Families of rows that turns and mirrors carry onto each other, the same ones carrying the whole set onto itself: the rest of each named row's family, in list order
3 families of 5 rows
z911: [-1.12 -0.10  1.02  0.68  0.68  1.19 -1.54 -0.30  2.30 -0.14  1.57 -2.79
 -2.56 -1.90  0.01 -1.21  0.24  2.00  2.13  0.16  0.83 -2.55 -0.52  0.27
  0.06  0.97 -0.99]
z16: [ 1.38  0.49 -0.17 -0.05 -0.93 -0.06  4.97  0.62 -0.97 -2.57  0.12  1.51
 -3.27 -0.92  1.63  0.75  0.60  1.76 -0.75 -2.51  0.40  0.06  0.42 -0.27
  0.64  0.86 -0.42]
z82: [-2.30 -3.53 -1.65 -1.37 -0.47  3.31  1.18 -0.16  3.43 -3.46  3.14  0.37
 -0.76 -1.67  1.08 -0.46  2.19  0.56 -1.37 -1.27 -0.86 -1.21 -2.11  0.30
 -1.76  1.18 -1.27]
z928: [ 1.24  1.43 -0.15  0.22 -0.29  0.23  4.97  0.91 -0.28 -3.11  0.36  1.38
 -3.08 -0.96  1.72  1.19  1.45  1.30 -1.16 -2.08  0.03 -0.80  0.25 -0.41
  0.60  0.16 -0.99]
z679: [-0.40  1.30  1.28  0.96  0.84  1.04 -1.66 -1.07  2.91  0.04  2.20 -2.89
 -1.51 -1.81 -0.02 -0.83  1.79  0.79  1.25  0.35 -0.02 -3.41  0.31  0.46
 -0.11  0.36 -0.71]
z578: [ 0.02 -2.79 -1.13 -1.36 -1.87  2.29  0.98 -2.77  3.04 -1.67  3.99  0.48
  1.31 -1.31  1.05 -0.66  3.41 -0.80 -2.34 -2.14 -1.71 -0.84  0.44  1.10
 -2.00  1.64  1.09]
z597: [ 1.97  2.15  0.04  0.34 -0.47 -0.02  4.90  0.14 -0.13 -2.71  0.82  1.33
 -2.29 -0.84  1.68  1.28  2.32  0.54 -1.69 -2.12 -0.50 -1.04  1.05 -0.18
  0.47  0.03 -0.42]
z268: [ 2.54  1.61  0.15  0.14 -1.23 -0.42  4.89 -0.61 -0.69 -1.97  0.81  1.47
 -1.95 -0.74  1.63  0.95  1.96  0.60 -1.64 -2.67 -0.38 -0.37  1.73  0.06
  0.45  0.63  0.47]
z509: [-0.44 -4.56 -1.38 -1.87 -2.53  2.20  1.05 -2.45  2.09 -1.36  3.30  0.64
  0.43 -1.32  1.02 -1.27  1.61  0.39 -1.42 -2.68 -0.82  0.50 -0.02  1.03
 -1.86  2.67  1.36]
z388: [ 0.70 -0.36  1.33  0.40 -0.90  0.19 -1.68 -2.49  1.45  1.71  1.98 -2.62
 -1.13 -1.58 -0.06 -1.74  0.40  1.28  1.73 -0.94  0.50 -1.55  1.58  1.01
 -0.09  1.96  1.25]
z163: [-1.86 -4.99 -1.71 -1.88 -1.70  2.84  1.15 -0.87  2.33 -2.42  2.78  0.56
 -0.89 -1.56  1.00 -1.17  0.83  1.28 -0.74 -2.13 -0.25  0.23 -1.59  0.57
 -1.68  2.36 -0.08]
z18: [ 2.14  0.62  0.01 -0.11 -1.50 -0.41  4.96 -0.28 -1.22 -1.91  0.40  1.56
 -2.58 -0.78  1.65  0.61  0.86  1.35 -1.02 -2.90  0.20  0.34  1.33 -0.03
  0.60  1.19  0.50]
z539: [ 0.73  1.14  1.48  0.81 -0.11  0.41 -1.72 -2.38  2.34  1.15  2.46 -2.76
 -0.65 -1.58 -0.02 -1.14  1.87  0.44  1.05 -0.31 -0.22 -2.73  1.61  0.94
 -0.24  0.98  0.70]
z111: [-0.51 -1.09  1.05  0.28 -0.39  0.63 -1.57 -1.19  1.40  0.95  1.41 -2.60
 -2.34 -1.74 -0.01 -1.74 -0.61  2.23  2.47 -0.63  1.17 -1.41  0.26  0.65
  0.05  1.93  0.16]
z373: [-1.10 -2.16 -1.31 -1.12 -0.61  3.00  1.10 -1.33  3.91 -3.01  3.88  0.31
  0.57 -1.51  1.10 -0.17  3.78 -0.69 -2.34 -1.26 -1.79 -1.89 -0.86  0.66
 -2.00  0.73 -0.50]

Same family as z597: z16, z928, z268, z18
Same family as z373: z82, z578, z509, z163
Same family as z388: z911, z679, z539, z111

Families of rows that turns and mirrors carry onto each other, the same ones carrying the whole set onto itself: the rest of each named row's family, in list order
7 families of 4 rows
z142: [ 0.27 -0.76  0.22  0.46  4.71  2.05  1.17 -0.37 -1.71]
z750: [ 0.15 -0.92  0.05 -0.02  4.63  1.30  0.96 -0.49 -0.92]
z603: [-0.79  0.59 -2.13  1.67 -1.37  3.65 -0.74 -2.08 -1.01]
z153: [ 0.56 -0.96  0.37  0.21  3.54  3.16  2.27 -1.24 -2.52]
z593: [-1.02  0.90 -1.80  2.51 -0.34  2.08 -1.18 -1.55  1.32]
z608: [-0.93  1.00 -1.78  2.90 -1.30  2.80  0.11 -2.45 -0.31]
z660: [-1.66  1.50 -2.15  2.25 -1.15  2.98  0.39 -2.03 -0.51]
z947: [-0.22 -1.12  0.42  0.36  4.53  1.78  1.53 -0.14 -0.97]
z382: [-1.20  1.13 -2.04  1.87 -1.51  2.82  0.25 -1.92  0.24]
z496: [-0.86  1.24 -1.37  2.89  0.15  2.01 -2.06 -1.60  0.22]
z174: [ 0.56 -0.91  0.60 -0.16  3.04  3.35  2.83 -0.51 -1.79]
z816: [ 0.18 -1.04 -0.21  0.11  4.57  1.87  1.50  0.03 -0.31]
z93: [ 0.23 -1.57  0.72  0.31  3.15  3.22  2.69 -1.39 -1.98]
z71: [-0.36  1.41 -1.61  2.97  0.22  2.16 -1.65 -1.18  1.04]
z296: [-1.35  1.64 -1.79  1.79 -1.42  2.70  0.01 -1.84 -1.19]
z241: [ 0.40 -1.05  0.83  0.63  4.53  2.18  1.47 -0.99 -0.76]
z638: [-1.11  0.95 -2.29  2.08 -1.24  2.84 -0.31 -2.68 -0.75]
z647: [-1.23  1.22 -1.77  3.18  0.31  2.29 -1.39 -1.74  0.79]
z158: [ 0.06 -0.76  0.49 -0.14  3.42  2.69  3.02 -1.13 -1.83]
z728: [-1.29  1.03 -2.47  1.85  0.15  2.15 -2.15 -0.75  0.10]
z130: [ 0.58 -0.94  0.73  0.38  4.35  2.47  1.33  0.08 -0.57]
z51: [ 0.54 -1.32  0.25 -0.07  4.36  3.03  0.35  0.02 -0.44]
z802: [ 0.77 -1.59  0.17 -0.01  3.01  3.51  2.76 -1.44 -1.41]
z894: [ 0.80 -1.37  0.38 -0.31  2.85  3.03  2.44 -2.00 -2.19]
z190: [ 0.26 -1.06 -0.16 -0.97  2.81  3.84  2.28 -0.47 -1.85]
z650: [-1.29  1.15 -2.37  2.40  0.15  1.68 -1.57 -1.75  0.31]
z235: [-0.82  1.69 -2.01  1.89 -1.55  3.03  0.66 -1.59 -0.55]
z640: [-1.47  1.51 -2.11  2.89 -0.12  1.45 -0.92 -1.28  0.46]

Same family as z660: z947, z93, z647
Same family as z241: z608, z158, z640
Same family as z802: z496, z816, z296
Same family as z382: z142, z153, z593
Same family as z650: z174, z638, z130
Same family as z750: z71, z894, z235

